Every row has a hidden score from 0 to 30. What is each row's score? 15 is about the middle. The score is a weighted sum of the row's numbers plus the product of two more (or one squared), each taken from its middle value.
42 & 7 & 24 & 29 & -18 & -25 & 15 & 2 & 55 & -47 & -1 & 22 & 72 & -51 & -71 & 41 & 74 & -6 \\ 22
-23 & 10 & 13 & 30 & 5 & 20 & 14 & -8 & -34 & 30 & -4 & 13 & 14 & -33 & 10 & -36 & -11 & 23 \\ 12
-37 & 8 & -5 & 16 & 8 & 22 & 23 & -7 & -4 & 24 & -7 & 6 & 6 & -29 & -8 & -43 & -27 & 9 \\ 19
10 & 5 & -7 & 27 & 21 & 20 & 14 & 6 & -16 & 14 & -8 & -2 & 12 & -38 & 11 & 22 & 8 & -31 \\ 13
-15 & -5 & 71 & -20 & -35 & -25 & -6 & -55 & 17 & -50 & 11 & 36 & 47 & 27 & -38 & 26 & 57 & -7 \\ 24
17 & 56 & -27 & 7 & 32 & 32 & 30 & -13 & 31 & 38 & -19 & -39 & -19 & -21 & 4 & 54 & 25 & -10 \\ 14
-13 & -20 & -19 & -27 & 32 & -51 & -85 & -59 & -54 & 8 & -1 & 10 & -20 & 43 & -3 & 8 & -72 & -49 \\ 16
3 & -8 & -5 & 15 & -15 & 14 & -2 & 28 & -8 & 0 & 2 & 6 & -7 & 0 & -5 & 3 & 12 & 23 \\ 11
-8 & 92 & -3 & 43 & -57 & 57 & 41 & 18 & -15 & 37 & 22 & -1 & 21 & 38 & 32 & -1 & 14 & -58 \\ 11
-14 & 23 & 43 & -51 & 10 & -14 & 40 & -9 & 28 & 9 & 19 & 15 & -9 & 14 & 12 & -46 & 5 & 22 \\ 16
30 & -31 & -34 & -14 & 47 & -31 & -42 & 3 & -16 & -12 & -22 & 18 & 11 & -5 & -27 & 19 & -22 & 1 \\ 19
-23 & 32 & -62 & -4 & 46 & -11 & -44 & -39 & -46 & 52 & 12 & -23 & -50 & -2 & 35 & -12 & -89 & -20 \\ 14
-43 & -85 & 44 & -64 & 42 & -80 & -52 & -48 & -29 & -53 & -19 & 33 & -77 & 21 & -2 & -20 & -52 & 11 \\ 25
-65 & 32 & 43 & -6 & -67 & 19 & -33 & -51 & -27 & 14 & 18 & 75 & 29 & 72 & 75 & -34 & -20 & -72 \\ 12
-13 & 27 & -14 & 30 & -39 & 23 & 8 & 19 & -18 & 10 & 19 & 2 & 8 & -28 & 16 & 11 & 23 & -9 \\ 9
43 & -33 & 8 & -3 & -18 & -47 & -11 & 25 & 11 & -53 & 1 & 10 & 3 & 16 & -3 & 74 & 30 & -60 \\ 15
27 & 4 & -6 & 9 & 7 & 14 & 15 & 27 & -18 & 0 & -6 & -22 & 12 & -10 & -18 & -5 & 4 & 4 \\ 16
-61 & 50 & -11 & 26 & 26 & 37 & 31 & -24 & -32 & 45 & -22 & -22 & -4 & -38 & 18 & -74 & -24 & 80 \\ 19
72 & 1 & -52 & 21 & 30 & 9 & 27 & 43 & 80 & -1 & -32 & -56 & 16 & -27 & -50 & 49 & 28 & 8 \\ 27
3 & 7 & 88 & -46 & 50 & 44 & 43 & -58 & 1 & 48 & -14 & 53 & -16 & 32 & -20 & 45 & 71 & -60 \\ 9
5 & -2 & 29 & -18 & -7 & -3 & 7 & -26 & 6 & 0 & -14 & -22 & 25 & 10 & -34 & 1 & 0 & -34 \\ 19
-11 & -29 & -43 & -9 & 37 & -52 & -72 & -57 & -3 & -13 & -3 & 7 & 16 & -22 & -46 & 40 & -52 & -28 \\ 18
-17 & 8 & -15 & 24 & -12 & 28 & 0 & -15 & -9 & 3 & -5 & 4 & 8 & 3 & -26 & -16 & 4 & 47 \\ 18
-37 & 2 & 3 & -24 & -19 & -10 & 31 & 8 & 28 & -21 & 17 & -3 & -28 & 29 & 10 & -74 & -27 & 63 \\ 18
-26 & -18 & -36 & -23 & 66 & -39 & -57 & -27 & -32 & 24 & 11 & -7 & -79 & 9 & 30 & 1 & -65 & -33 \\ 10
17 & -8 & -6 & 17 & 20 & 12 & 0 & 17 & -21 & 5 & 1 & -15 & -38 & -6 & -2 & 47 & -11 & -20 \\ 9
-43 & 7 & -2 & 26 & -9 & 23 & 26 & 17 & -21 & 26 & 9 & -11 & -4 & -26 & -3 & -31 & -15 & 46 \\ 13
-5 & 0 & -5 & 1 & -3 & 15 & 8 & -13 & -19 & 11 & -13 & -4 & 8 & -4 & -21 & -22 & 12 & 21 \\ 16
-1 & -24 & -11 & 8 & 29 & -55 & -34 & -4 & 8 & -35 & -5 & -14 & 39 & -74 & -62 & 15 & -23 & -14 \\ 24
-1 & 9 & 7 & -21 & 29 & -15 & 1 & -14 & -11 & -15 & -24 & -9 & -50 & -3 & -30 & -3 & -13 & -4 \\ 25
24 & -7 & 19 & 1 & -20 & 12 & 3 & 30 & -3 & 19 & -3 & 6 & -7 & -14 & -6 & 15 & 43 & 5 \\ 9
-32 & 15 & -43 & 3 & 15 & -9 & -32 & -10 & -26 & 1 & 29 & -13 & -22 & -20 & 40 & -43 & -71 & 23 \\ 15
11 & 22 & -3 & -2 & -7 & 20 & 12 & 8 & -5 & 32 & 19 & 3 & 14 & 4 & 14 & 7 & 12 & -14 \\ 11
14 & 24 & 85 & 14 & -109 & 52 & 102 & 42 & 76 & -14 & 24 & 45 & 62 & 21 & 13 & -19 & 104 & 29 \\ 7
9 & -26 & -19 & -10 & 21 & -29 & 2 & 13 & 14 & -15 & -3 & 3 & -6 & -26 & -18 & 6 & 22 & 7 \\ 13
-3 & 6 & -19 & -2 & 39 & 66 & 27 & 51 & -33 & 65 & 2 & -29 & -87 & 46 & 103 & -69 & -49 & 15 \\ 24
32 & -26 & -43 & 25 & -2 & -14 & -41 & 49 & -6 & -11 & -5 & -16 & 41 & -24 & -19 & 29 & -12 & -16 \\ 18
0 & 22 & -56 & -2 & 41 & 47 & 21 & 58 & -30 & 85 & 2 & -68 & -86 & 7 & 65 & -49 & -58 & 31 \\ 22
-34 & 22 & 37 & 0 & -41 & 28 & 36 & -2 & 24 & -5 & 19 & 18 & 17 & 27 & 29 & -16 & 23 & 9 \\ 12
4 & 35 & -1 & -4 & -13 & 60 & 45 & 49 & -7 & 53 & 1 & 2 & -7 & 28 & 44 & 7 & 31 & 4 \\ 15
-9 & 2 & -26 & -2 & 7 & -3 & -9 & 2 & -23 & 7 & -1 & -3 & -4 & 7 & -23 & 1 & -6 & 4 \\ 15
-9 & 23 & 18 & -2 & 7 & -12 & -10 & -11 & -18 & 10 & -15 & 0 & -7 & 17 & 10 & -13 & -12 & -29 \\ 26
-44 & 18 & 6 & 10 & 4 & 32 & 22 & -14 & -12 & 28 & -20 & 10 & -15 & -33 & 0 & -34 & -19 & 25 \\ 15
51 & -8 & -10 & 8 & 36 & 34 & -3 & 4 & -24 & 18 & 12 & -19 & -15 & -9 & 8 & 44 & -4 & -33 \\ 12
-47 & -6 & 81 & -62 & 7 & 11 & 63 & -53 & 36 & 21 & -3 & 25 & -53 & 22 & 23 & -46 & 3 & 47 \\ 11
15 & -18 & -1 & 15 & -4 & 1 & -17 & 18 & 8 & -6 & 9 & -5 & 26 & 14 & -14 & 16 & 17 & -20 \\ 13
9 & -8 & 12 & -6 & -17 & 8 & -17 & -4 & 9 & -6 & 3 & -9 & -10 & 8 & -2 & 10 & -14 & 11 \\ 13
-51 & -19 & 7 & -39 & 46 & -41 & -23 & -85 & -2 & 3 & -27 & 31 & -38 & 20 & 0 & -15 & -38 & -33 \\ 17
-32 & 33 & 10 & -24 & 48 & 13 & -16 & -60 & -46 & 43 & -7 & 11 & -61 & 19 & 28 & -8 & -54 & -43 \\ 16
1 & -17 & 10 & -1 & -9 & -7 & 13 & 44 & 39 & -17 & -2 & -7 & 25 & 14 & -21 & -3 & -2 & 6 \\ 20
-30 & -14 & 4 & 11 & -16 & -38 & -25 & -21 & 25 & -30 & 31 & 31 & 18 & 6 & -31 & -17 & 6 & 15 \\ 9
1 & -66 & -2 & -3 & 11 & -7 & -12 & 3 & 1 & -34 & -6 & -9 & -1 & -14 & -21 & -6 & -12 & 38 \\ 21
-28 & -16 & 24 & -50 & 24 & -22 & -47 & -77 & -43 & 0 & -5 & 39 & -63 & 71 & 23 & 9 & -31 & -56 \\ 14
-3 & -5 & -10 & -22 & 2 & -30 & -56 & -25 & -36 & -22 & -9 & 4 & 4 & -24 & -4 & 15 & -24 & -22 \\ 27
-13 & 44 & 2 & 1 & -17 & 29 & 3 & -23 & -26 & 34 & 16 & 30 & 13 & 19 & 40 & 0 & 15 & -8 \\ 10
-68 & 16 & -22 & -5 & 19 & -13 & -14 & -4 & -14 & 12 & 12 & 2 & -50 & 20 & 32 & -36 & -53 & 14 \\ 13
7 & 11 & 10 & 6 & 4 & 33 & 5 & 24 & -15 & 18 & 19 & -2 & -17 & 16 & -4 & 4 & 29 & -13 \\ 8
5 & -4 & -7 & 16 & 8 & -14 & -13 & 7 & 15 & -4 & 5 & -7 & 6 & 1 & 34 & -40 & -22 & 39 \\ 14
-32 & -36 & 31 & -45 & 6 & -34 & -60 & -68 & -36 & -16 & 13 & 51 & -38 & 65 & -3 & 21 & -22 & -71 \\ 10
20 & -20 & -9 & -27 & 3 & -10 & -9 & 17 & 1 & -12 & 9 & -12 & -4 & 7 & 14 & 19 & 3 & -1 \\ 14
4 & 1 & 8 & -15 & 1 & -30 & -23 & -31 & 3 & -40 & -16 & 24 & 21 & -3 & -36 & 41 & 22 & 0 \\ 23
27 & 56 & -13 & -18 & 58 & 22 & 32 & -32 & -11 & 53 & -4 & -40 & -43 & -5 & -21 & 27 & 29 & -37 \\ 17
30 & 6 & 20 & 14 & -13 & 1 & 14 & -1 & 9 & -10 & -10 & 8 & 25 & -16 & -8 & 29 & 24 & 13 \\ 15
-48 & -21 & 23 & 9 & -58 & -69 & 6 & -38 & 56 & -70 & 13 & 30 & 34 & -16 & -28 & -49 & -9 & 38 \\ 16
4 & -55 & -23 & 51 & -49 & -29 & -20 & 92 & 10 & -48 & 24 & 28 & 78 & -2 & 6 & -15 & 13 & 66 \\ 20
1 & 11 & 31 & -10 & -6 & 45 & 35 & 4 & -18 & 16 & 14 & -10 & 13 & 38 & 39 & -19 & -1 & -13 \\ 17
-11 & -23 & 9 & 14 & -7 & 4 & -6 & 25 & -32 & -7 & -9 & 12 & 19 & -8 & 4 & -9 & -6 & 14 \\ 15
-38 & -93 & -6 & -33 & 17 & -78 & -40 & -10 & -36 & -69 & -2 & 31 & -23 & 42 & -20 & -26 & -49 & 37 \\ 19
5 & -5 & -31 & 26 & 28 & 1 & -24 & -21 & -18 & 3 & -18 & -38 & -7 & -14 & -4 & 37 & -15 & -18 \\ 16
-13 & 46 & 3 & 34 & -80 & 53 & 15 & 6 & -12 & 35 & -4 & 15 & 26 & 26 & 59 & -13 & 38 & -19 \\ 11
-6 & -8 & -3 & -12 & -21 & -7 & 1 & -4 & 5 & -34 & 1 & 10 & 14 & -27 & -35 & -7 & 7 & 11 \\ 16
44 & -16 & -28 & -16 & 103 & -37 & 15 & 17 & 24 & -4 & -51 & -55 & -22 & -62 & -94 & 36 & -6 & 25 \\ 24
-13 & 7 & 16 & -22 & -2 & 13 & 17 & -10 & -22 & 11 & 5 & -10 & -14 & -13 & 8 & 6 & -15 & -14 \\ 14
32 & 30 & -34 & 37 & 52 & 3 & -56 & -3 & -75 & 53 & 15 & -11 & 5 & -18 & -32 & 58 & 22 & -73 \\ 16
-9 & -9 & -8 & 11 & 3 & -5 & 1 & -6 & -4 & 3 & -13 & -12 & 4 & -9 & -9 & 3 & 3 & 0 \\ 14
42 & -2 & -43 & -19 & 39 & -26 & 16 & 22 & 33 & -12 & -36 & -47 & -14 & -45 & -36 & 34 & -12 & 9 \\ 21
11 & 5 & 3 & 10 & -6 & 31 & 11 & 17 & 17 & 8 & 34 & -5 & -16 & 7 & 16 & -5 & 8 & 6 \\ 11
-53 & -20 & 40 & 9 & -32 & -21 & -23 & -21 & -36 & -18 & 8 & 43 & -1 & 75 & 58 & -40 & -16 & -34 \\ 13
-12 & -4 & 26 & -24 & 9 & -8 & 12 & -41 & 11 & 18 & 5 & -14 & 2 & 18 & -12 & -16 & 8 & -4 \\ 13
-2 & -21 & -25 & 12 & 22 & -30 & -8 & 0 & -5 & -34 & 1 & -7 & 5 & -14 & -9 & 11 & 25 & 6 \\ 15
25 & -4 & -3 & -4 & 9 & -18 & -4 & 18 & -4 & -4 & -17 & 10 & 24 & -5 & 23 & 26 & 3 & -19 \\ 18
19 & 8 & -4 & -1 & -18 & 19 & 0 & 22 & 23 & 3 & 3 & -7 & 30 & -20 & 3 & -7 & 3 & 33 \\ 17
-30 & 49 & 36 & 14 & -88 & 44 & 52 & 18 & 47 & -3 & 3 & -1 & 15 & 35 & 18 & -64 & 25 & 55 \\ 15
-6 & 4 & 71 & -29 & -18 & 2 & 47 & -14 & 59 & -15 & -17 & 12 & -14 & 36 & 4 & -3 & 39 & 22 \\ 16
38 & 31 & 31 & 14 & 33 & 19 & 8 & -24 & 8 & 22 & 20 & -6 & -11 & -1 & -24 & 31 & 29 & -7 \\ 11
-52 & -29 & 48 & -52 & 1 & -53 & -41 & -57 & -31 & -7 & -1 & 45 & -50 & 55 & 18 & -44 & -36 & -12 \\ 21
-10 & 20 & -75 & 17 & 52 & 17 & -79 & 10 & -72 & 57 & -6 & -50 & -9 & -24 & 10 & 37 & -48 & -57 \\ 16
-19 & 4 & -52 & 3 & 12 & -25 & -32 & 17 & -15 & 6 & 0 & -21 & 14 & -24 & 18 & -7 & -38 & 10 \\ 18
31 & 30 & 22 & -13 & -40 & 35 & 34 & 34 & 25 & 1 & 11 & 26 & 35 & 0 & -5 & -10 & 37 & 23 \\ 14
-8 & -2 & 40 & -31 & -40 & -42 & -20 & -58 & 20 & -49 & 18 & 55 & 35 & 15 & -38 & 45 & 52 & -37 \\ 19
-8 & 5 & 57 & -20 & -1 & 12 & 31 & -22 & 7 & -7 & 5 & 21 & -8 & 24 & 3 & -37 & 51 & 10 \\ 17
-6 & 4 & 3 & 31 & -29 & -3 & 3 & 14 & -6 & 1 & 27 & 1 & 8 & 6 & 16 & -26 & 15 & -3 \\ 8
-13 & 40 & 24 & 21 & -43 & 54 & 47 & 11 & 36 & 50 & -2 & 14 & 16 & 12 & 53 & -44 & 20 & 2 \\ 13
-19 & -6 & 26 & -6 & -22 & -20 & -15 & 7 & 4 & -13 & 18 & -5 & 7 & 20 & -19 & -15 & -14 & 32 \\ 13
